One turn moves every row onto another: examples first, then more rows asked:
lov: [  7 -15  -8 -19 -32   2  31  -4   4  -6 -21 -18]
ruve: [ 17   0 -10   6   7 -12  33  -4  -3   6   8   6]
govik: [  6  -3 -14  11  14  -1  27  10 -22  -6   6   2]
lusad: [  9  -3 -23  20  -2   4  35 -10  -2   7  -1 -10]
nofop: [  1 -14 -26  -7  13  19  23  -8 -16  -6  21 -24]
suli: [ 11 -19   0  -7  18  22  14  -4 -12  -5 -19 -33]
Pufi: [ 11  -4  -5 -26  -2   9  47   6 -30  -3   8  -6]
netak: [  7 -10  21  -8   0 -17  18  17 -10  -8 -11 -15]
Meba: [ 15  -6  -4  -1  -2  -3  25  17  -1  -5 -30 -27]
Lemo: [ 22 -18  13 -19  23   5  17  -4  -4  -2 -13 -21]
runo: [ 14   0 -13 -25 -17   7  42 -12 -19   7  10  -4]
bif: [ 15 -11  -6 -29 -20  -5  27  10  -3 -12 -18  -7]
Tig: [ -8  -9  -1  19  -1  -3  26  -8 -20   0  17  -2]
rupap: [-10 -22  13 -19 -25   0  24   5 -17 -17  -6 -14]
moz: [ -9 -26   9 -22  -6  14  10  -4 -11  -8  13 -34]
tudi: [  3 -11  17   1 -21 -15  19  -8   4   4 -11 -22]
rez: [  1 -13  -5 -25 -21   0  15  13 -21 -19 -12  -7]
Kufo: [  5 -18  -3 -12   8   3  31 -21  -1   2  31 -18]
pur: [-15  -6 -12 -10  16   7  31   3  -7   1 -24  -3]
Zode: [ 11 -14   1 -11  -3   8  -1 -28  -4   8  -5 -20]
kurop: [ -4  -7  -9 -15 -15  17  39  -6 -35  -2  12 -12]
pubug: [  3 -11   5 -17 -13  10  55 -11 -20   4  11 -15]
mafot: [ 11 -16 -19 -10  22  16  39  -2  -5  -5  15 -28]
desu: [ 10 -20  23 -16   9   1   9 -19  -6   2   0 -18]
fuva: [ 20 -12  -8 -39   1   3   8   2   3  -3   4 -19]
fol: [ 19 -14   7   7  -3 -12  39  11   7  -1  10 -23]
sonen: [-23  -7 -16  -5   3  10  23  -9  -8   4 -20  -5]
gesu: [  7 -13  -9  -9   7  19  -6 -13 -18  -2 -10 -23]
gopul: [ 13 -16  -4 -17  23   3  36  -4  -5  -4  26 -17]
rugit: [  7   0  -8  -4 -21 -11  -2  -1  -8   0 -12 -12]
Vep: [ 15  -7   1   2 -14 -19  16   3  -2   0  22  -9]
vebo: [-15  -8   5 -14   5  -6  31 -13   4   9 -12   4]
Rut: [  1 -11 -12  17 -22  -1  14  -3  -8  -1  16 -24]
lak: [  2 -26   6 -20  -4  17  27  -6   6  -2   0 -44]
medub: [  1 -13   1  22   8   1  47  -3  -6   1   4 -14]
lotod: [-22  -5  -7 -11  -1  -1  18 -16  -5   7 -11   5]
pili: [-16 -11   6 -13  17  -1  37   0  -3   1 -17  -1]
dep: [ 10 -13  -3  10   6  -1  29  27 -13 -13   7 -25]
lal: [ 10  -5 -17 -16 -10  20  53  -5 -20   3  -1 -19]
Kun: [ 16  -5 -28  12  -8   4  19  15  -7  -5   1 -24]
pepit: [  3 -17  -2 -33   5  11   4  10 -16 -13   9 -23]
dos: [ 16 -16 -15 -27  -7  15  18  -8  11   2  -6 -35]
Gav: [ -8 -10  -4   9 -13   5   9   9 -19  -9 -19 -29]
dof: [  7 -11 -24 -11   4   9  20 -21  -5   3  27 -17]
Tili: [ -5 -24   5 -12 -25   9  36   4  -7 -14 -19 -27]

nofop moves to dof
dep moves to Kun
rugit moves to tudi
Now these:
ruve moves to medub
pili moves to pur
moz moves to fuva
Lemo moves to suli
lal moves to kurop
Tili moves to rez

One turn moves every row onto another: examples first, then more rows asked:
fek: [-31   6  -3 -23   7 -13 -14  13  -5  19 -13  29 -15]
rul: [-39  25   8 -23   0 -24 -11  26 -21  -9  11  23 -23]
Nevir: [-28  14  -5   3   1 -18  -5   8  -3 -13 -16  40 -23]
nune: [-22  -4  -5  23   3   3 -11  22   0  -5  -5  28 -23]
vegu: [-22  12   5  22  -4 -12 -23  21  20   2  23  23 -23]
lir: [-19   8  31  14  12  -2 -15  25  11  15  -1   0 -23]
kes: [-17  33  -5 -12   3 -11 -14  29  -1  -9 -15  23  -9]
dure: [-27   5  10 -14   8   4  -4   7 -13 -18  10 -11 -24]
lig: [-41   9  19  17  -2 -10  11  24   1  -5   6   1 -20]
mul: [-18  -7   4 -16 -13 -14   1  31   7 -19  11  16 -47]
rak: [-20 -12  20 -23  -2 -13 -27   2  -2  -5  -4   0 -36]
bulap: [-41   9  10  17  -3  -7 -18  16  -4  25   3  11 -19]
dov: [-25  15   4 -27  -7 -24  -1  31   0 -18  -3  34 -23]
lib: [-18  20  18 -20  -2 -12  16  34  -7  -6  -3  34 -24]
Sifed: [-14  -7  30  -7   9 -29 -15  19   2  15  22  20 -28]
govi: [-12  17  26  -4 -13  -7 -18   9  20  -9  -3  41 -28]
lizom: [-21   7  18  28 -10 -10 -16  18  10   8   2  30 -28]
Potem: [-14  13  22 -14  -3  -4 -14   7  16   9   0 -15 -20]
Neb: [-24  10   3 -32 -13  -7 -17  22 -12  -6  24   2 -23]
bos: [ -7  24   6  -5   0   2 -34  16  -7 -17  10   1 -26]
kudot: [-12  -5  23 -22   6  -4 -17   7   4   1  18  -6 -35]

rul moves to Potem
kes moves to dure
Now these:
lizom moves to dov
govi moves to mul
lir moves to Nevir
lig moves to fek
rak moves to vegu

